Small tables with named rows and columns. After each table, cells are looked up by row and column.

Table Von
,Tufinu,Vek,Rel,Tanizez,Gede,Lirunam,Zerosar,Nof
Nusovoz,2902,6854,4655,3961,2681,5777,5298,7166
Tuvu,6505,3079,5508,6657,5912,2498,5400,2981
Zaniz,3998,7556,4807,4117,5820,4770,2751,7246
Gek,3789,2213,5185,7470,5609,5555,5421,6658
Naf,6295,1879,5720,4496,7511,4439,3883,4759
Zelakul,5410,3586,5938,1435,4714,6450,3216,5303
Biz,5072,6811,5979,5881,5966,3691,1738,5929
Sal,6171,6951,6514,3617,4516,1987,3834,5086

What is the Tufinu of Sal in Von?
6171
What is the Tanizez of Zaniz in Von?
4117
What is the Vek of Zelakul in Von?
3586
What is the Zerosar of Biz in Von?
1738
What is the Vek of Zaniz in Von?
7556
What is the Zerosar of Zaniz in Von?
2751
What is the Tanizez of Naf in Von?
4496
What is the Nof of Tuvu in Von?
2981
What is the Gede of Nusovoz in Von?
2681
What is the Nof of Gek in Von?
6658
What is the Vek of Biz in Von?
6811
What is the Tufinu of Nusovoz in Von?
2902
What is the Rel of Biz in Von?
5979
What is the Tufinu of Biz in Von?
5072
What is the Tufinu of Zaniz in Von?
3998

Bige:
columns: Kav, Nesavoz, Bazu, Semu, Lek, Nomo, Kef, Lagoki, Rofez, Kelipe
Ramade: [-245, -258, 85, -35, -56, 123, -73, 96, 74, -249]
Dagaz: [-606, -649, 616, -12, -97, 789, -227, 713, 641, -644]
Sal: [-580, -626, 354, 277, 228, 277, 174, 235, 170, -589]
Giri: [-419, -441, 382, -81, -139, 525, -224, 474, 424, -438]
Ral: [-681, -733, 616, 136, 53, 698, -67, 627, 546, -713]
Gumelal: [-149, -161, -242, 202, 226, -435, 295, -429, -431, -126]
Muruv: [-237, -242, 206, -211, -248, 380, -305, 340, 315, -251]
Zodi: [-167, -172, 15, -99, -111, 72, -119, 49, 38, -168]
Kod: [287, 337, -380, -490, -460, -207, -412, -195, -153, 309]
Firesid: [310, 346, -753, -45, 37, -945, 198, -894, -837, 364]
Rozanuf: [-237, -248, -195, 307, 325, -449, 389, -434, -453, -202]
Nelof: [123, 164, -49, -598, -611, 280, -642, 261, 276, 121]
Val: [-252, -253, 274, -272, -320, 499, -396, 456, 425, -267]

What is the Rofez of Muruv in Bige?
315
What is the Nesavoz of Val in Bige?
-253
What is the Bazu of Zodi in Bige?
15
What is the Lagoki of Kod in Bige?
-195
What is the Lagoki of Giri in Bige?
474
What is the Rofez of Ramade in Bige?
74
What is the Kef of Firesid in Bige?
198
What is the Nomo of Sal in Bige?
277
What is the Rofez of Dagaz in Bige?
641
What is the Nomo of Ramade in Bige?
123
What is the Kef of Gumelal in Bige?
295
What is the Kef of Dagaz in Bige?
-227
What is the Kelipe of Val in Bige?
-267
What is the Nesavoz of Sal in Bige?
-626
What is the Bazu of Kod in Bige?
-380
What is the Nomo of Muruv in Bige?
380

Table Rop
         Gep  Mamonin  Disem  Ris  Fimur  Rogokil
Fogemo   128      154    153  127    173      158
Pesefep   95      147    141   97    230      167
Pil      186      103    104  188    133      106
Rogo     117      140    136  119    203      154
Numig     91      196    193   87    191      197
Gavoki   102      145    139  104    222      163
Nepudav  143      137    136  143    168      142
Depivep  152      160    163  149    131      152
Revar    214      132    139  211     63      112
Vanupum  128      150    149  127    178      156
Guvozef  159      143    145  157    136      140
Dum      191      153    160  186     79      133

Guvozef, Gep -> 159
Revar, Rogokil -> 112
Rogo, Ris -> 119
Nepudav, Ris -> 143
Depivep, Mamonin -> 160
Dum, Rogokil -> 133
Pesefep, Mamonin -> 147
Vanupum, Ris -> 127
Revar, Disem -> 139
Vanupum, Disem -> 149
Rogo, Mamonin -> 140
Nepudav, Rogokil -> 142
Vanupum, Gep -> 128
Vanupum, Fimur -> 178
Guvozef, Mamonin -> 143
Vanupum, Mamonin -> 150
Nepudav, Fimur -> 168
Depivep, Ris -> 149
Dum, Fimur -> 79
Gavoki, Fimur -> 222

Zur
|  | Sirus | Tidulet | Vubofo | Doz |
|---|---|---|---|---|
| Num | 162 | 93 | 130 | 99 |
| Deka | 112 | 129 | 154 | 100 |
| Rofat | 95 | 118 | 121 | 108 |
| Rif | 99 | 62 | 80 | 114 |
| Tosa | 136 | 72 | 129 | 82 |
| Satotut | 98 | 85 | 119 | 75 |
| Fup | 109 | 145 | 113 | 158 |
| Zan | 149 | 108 | 169 | 122 |
| Vepag | 90 | 110 | 89 | 133 |
| Zot | 91 | 96 | 98 | 74 |
| Vilib | 98 | 114 | 115 | 76 |
| Rebapi | 172 | 159 | 210 | 168 |

Zan, Vubofo: 169
Vepag, Doz: 133
Vilib, Vubofo: 115
Satotut, Doz: 75
Rofat, Vubofo: 121
Rofat, Sirus: 95
Rebapi, Vubofo: 210
Rif, Vubofo: 80
Tosa, Doz: 82
Rofat, Tidulet: 118
Rif, Tidulet: 62
Vepag, Vubofo: 89
Rebapi, Sirus: 172
Zan, Sirus: 149
Tosa, Tidulet: 72
Zot, Tidulet: 96
Rif, Doz: 114
Tosa, Sirus: 136
Satotut, Sirus: 98
Rebapi, Doz: 168
Which row has the largest Tidulet? Rebapi

Lat =
|  | Sefi | Vumu | Mupek | Tupo | Fonug | Dizonok | Tet | Dif | Mizav |
|---|---|---|---|---|---|---|---|---|---|
| Vatorel | 100 | 121 | 101 | 120 | 120 | 120 | 101 | 101 | 120 |
| Bib | 139 | 98 | 143 | 97 | 96 | 103 | 142 | 144 | 98 |
| Lavetuz | 101 | 68 | 111 | 72 | 76 | 153 | 103 | 108 | 151 |
| Sov | 76 | 96 | 82 | 97 | 102 | 157 | 76 | 79 | 158 |
| Nepotom | 152 | 111 | 153 | 110 | 106 | 82 | 155 | 156 | 77 |
| Sikuzez | 92 | 223 | 76 | 214 | 207 | 61 | 89 | 80 | 66 |
| Mamuro | 105 | 92 | 111 | 93 | 95 | 135 | 106 | 109 | 133 |
| Mun | 155 | 67 | 163 | 69 | 68 | 109 | 159 | 164 | 102 |
| Bet | 63 | 190 | 53 | 185 | 183 | 107 | 59 | 54 | 112 |
| Kupite | 90 | 205 | 77 | 197 | 192 | 75 | 87 | 80 | 79 |
| Lusibi | 116 | 100 | 119 | 101 | 101 | 121 | 117 | 119 | 119 |

Dif of Bib: 144
Mupek of Nepotom: 153
Dif of Lavetuz: 108
Tet of Vatorel: 101
Tupo of Bib: 97
Mizav of Mun: 102
Dif of Bet: 54
Vumu of Sov: 96
Dif of Vatorel: 101
Fonug of Nepotom: 106
Tet of Lavetuz: 103
Mupek of Vatorel: 101
Tet of Sov: 76
Fonug of Sikuzez: 207
Mupek of Sikuzez: 76
Vumu of Mun: 67
Dizonok of Sikuzez: 61
Mizav of Sikuzez: 66

